In the data rows, the value 128 means zero.
Every row has one hidden group. Groups can overlap: rows of different groups may look alike. The first row asked about is in group 0, and each new group gets the next number.
The rows in order, each followed by its group:
[127,140,90,119,111,135,132,192,82,165,153] >> 0
[133,118,66,139,155,133,145,129,108,145,183] >> 1
[80,154,166,118,106,131,116,145,169,96,108] >> 2
[92,151,164,116,116,130,93,90,150,141,80] >> 3
[96,115,172,141,167,122,122,65,153,119,96] >> 3
[114,120,91,133,136,140,161,170,91,136,156] >> 0
[159,120,65,146,149,152,132,122,108,150,155] >> 1
[121,130,152,124,103,117,112,107,145,131,91] >> 4
[106,118,97,119,116,143,154,170,93,137,161] >> 0
[99,138,199,148,171,108,115,59,173,90,69] >> 4
[105,143,172,144,114,125,129,119,151,121,78] >> 2
[134,114,171,153,133,93,120,74,131,132,82] >> 2
[81,138,165,98,116,114,101,147,147,131,115] >> 2
[160,96,85,161,155,144,144,160,132,136,166] >> 1
[120,150,81,143,166,136,135,148,129,133,158] >> 1
[133,114,112,126,171,110,126,124,151,90,144] >> 5
[157,140,103,112,131,158,131,245,48,176,189] >> 5
[118,125,120,111,165,112,130,132,134,95,137] >> 5
[133,127,91,120,118,140,149,185,100,133,149] >> 0
[125,138,132,117,121,137,121,131,141,98,123] >> 0
[97,131,138,155,129,144,114,53,163,131,86] >> 4
[158,151,127,115,103,137,137,166,98,144,155] >> 0
[164,126,89,145,116,128,121,147,163,114,170] >> 5
[133,121,85,139,139,147,147,144,129,131,153] >> 1
[170,89,83,155,170,137,160,105,116,126,169] >> 1
[112,140,172,162,154,111,132,47,167,97,52] >> 4
[107,225,152,76,57,147,114,252,58,152,126] >> 2
[137,134,134,119,115,159,118,145,63,174,132] >> 4
[127,120,72,135,164,148,146,151,95,168,179] >> 1
[131,141,106,110,124,122,107,129,157,132,124] >> 5
[125,121,156,118,108,125,112,94,153,122,88] >> 4
[170,117,153,153,116,121,133,108,180,92,103] >> 0
[170,84,142,179,165,106,143,65,172,109,111] >> 0
[161,92,119,153,156,98,144,91,152,98,134] >> 0
[155,103,74,130,139,116,141,100,145,104,159] >> 1
[133,144,100,105,122,118,135,148,86,152,152] >> 0
[123,116,146,104,103,126,102,94,152,107,101] >> 4
[164,98,126,138,113,125,130,127,145,116,130] >> 0
[134,96,66,143,164,142,145,145,94,144,174] >> 1
[134,125,126,118,87,106,102,86,129,143,105] >> 2
[127,140,106,107,126,121,113,133,151,123,134] >> 5
[105,132,176,153,166,118,127,64,156,111,61] >> 4
[71,153,134,108,113,157,144,198,26,173,168] >> 0
[133,108,98,113,121,106,155,116,112,112,150] >> 0
[156,105,122,153,153,123,124,118,160,110,130] >> 5
[163,101,81,139,163,120,148,106,126,129,160] >> 1
[160,109,116,133,159,135,124,154,136,125,156] >> 5
[160,117,104,127,111,126,134,114,137,100,126] >> 0
[103,131,162,98,113,104,102,134,125,143,114] >> 2
[104,143,139,103,80,114,115,97,146,128,95] >> 2
[143,123,135,140,174,120,134,101,161,82,118] >> 5
[105,138,161,118,115,136,99,126,172,114,127] >> 2
[137,110,156,148,135,127,122,67,179,106,86] >> 4
[109,140,187,132,128,138,103,121,187,102,103] >> 2
[130,121,156,120,108,121,120,113,105,170,126] >> 4
[96,145,144,112,93,117,117,125,128,148,95] >> 2
[155,117,109,133,144,132,133,142,153,114,138] >> 5
[130,149,126,115,111,148,151,185,68,159,173] >> 0
[140,114,110,144,192,128,131,123,114,111,145] >> 5
[113,157,88,111,112,167,158,255,7,191,181] >> 0
[84,149,152,123,96,140,119,121,133,129,90] >> 3
[144,138,132,114,144,148,140,180,74,161,182] >> 5
[155,118,122,127,116,122,130,124,162,103,132] >> 0
[112,131,153,90,88,108,99,124,129,156,100] >> 2
[129,123,157,141,119,125,111,89,152,121,82] >> 4
[111,147,120,137,175,116,148,100,149,91,172] >> 5
[142,117,65,138,153,144,132,179,89,173,168] >> 1
[119,119,102,121,122,135,153,180,99,136,154] >> 0
[115,137,116,107,82,119,109,92,144,130,120] >> 2
[155,120,162,162,122,123,113,59,158,135,66] >> 4
[156,133,168,128,106,125,101,108,156,127,102] >> 2
[146,109,93,104,121,110,158,117,115,106,165] >> 0
[108,115,111,131,96,140,158,156,95,132,153] >> 0
[102,174,93,112,87,166,144,255,18,180,154] >> 0
[123,109,189,169,172,104,132,75,164,103,88] >> 2
[122,131,166,158,151,112,117,53,146,121,66] >> 3
[83,203,173,73,104,218,107,151,89,166,179] >> 3
[150,120,138,93,86,97,94,87,122,140,111] >> 2
[129,118,113,117,148,123,127,131,91,111,148] >> 0
[116,139,178,108,102,121,101,131,156,118,107] >> 2
[123,117,98,132,130,134,151,163,104,125,158] >> 0
[134,114,81,159,167,139,158,163,112,145,156] >> 1
[92,143,160,121,88,116,123,130,145,114,98] >> 2
[140,137,197,139,133,113,109,94,176,114,83] >> 2
[153,118,121,132,111,121,140,111,155,106,111] >> 0
[148,118,132,114,97,112,127,122,159,109,122] >> 0
[109,122,173,138,138,103,132,102,141,122,82] >> 2
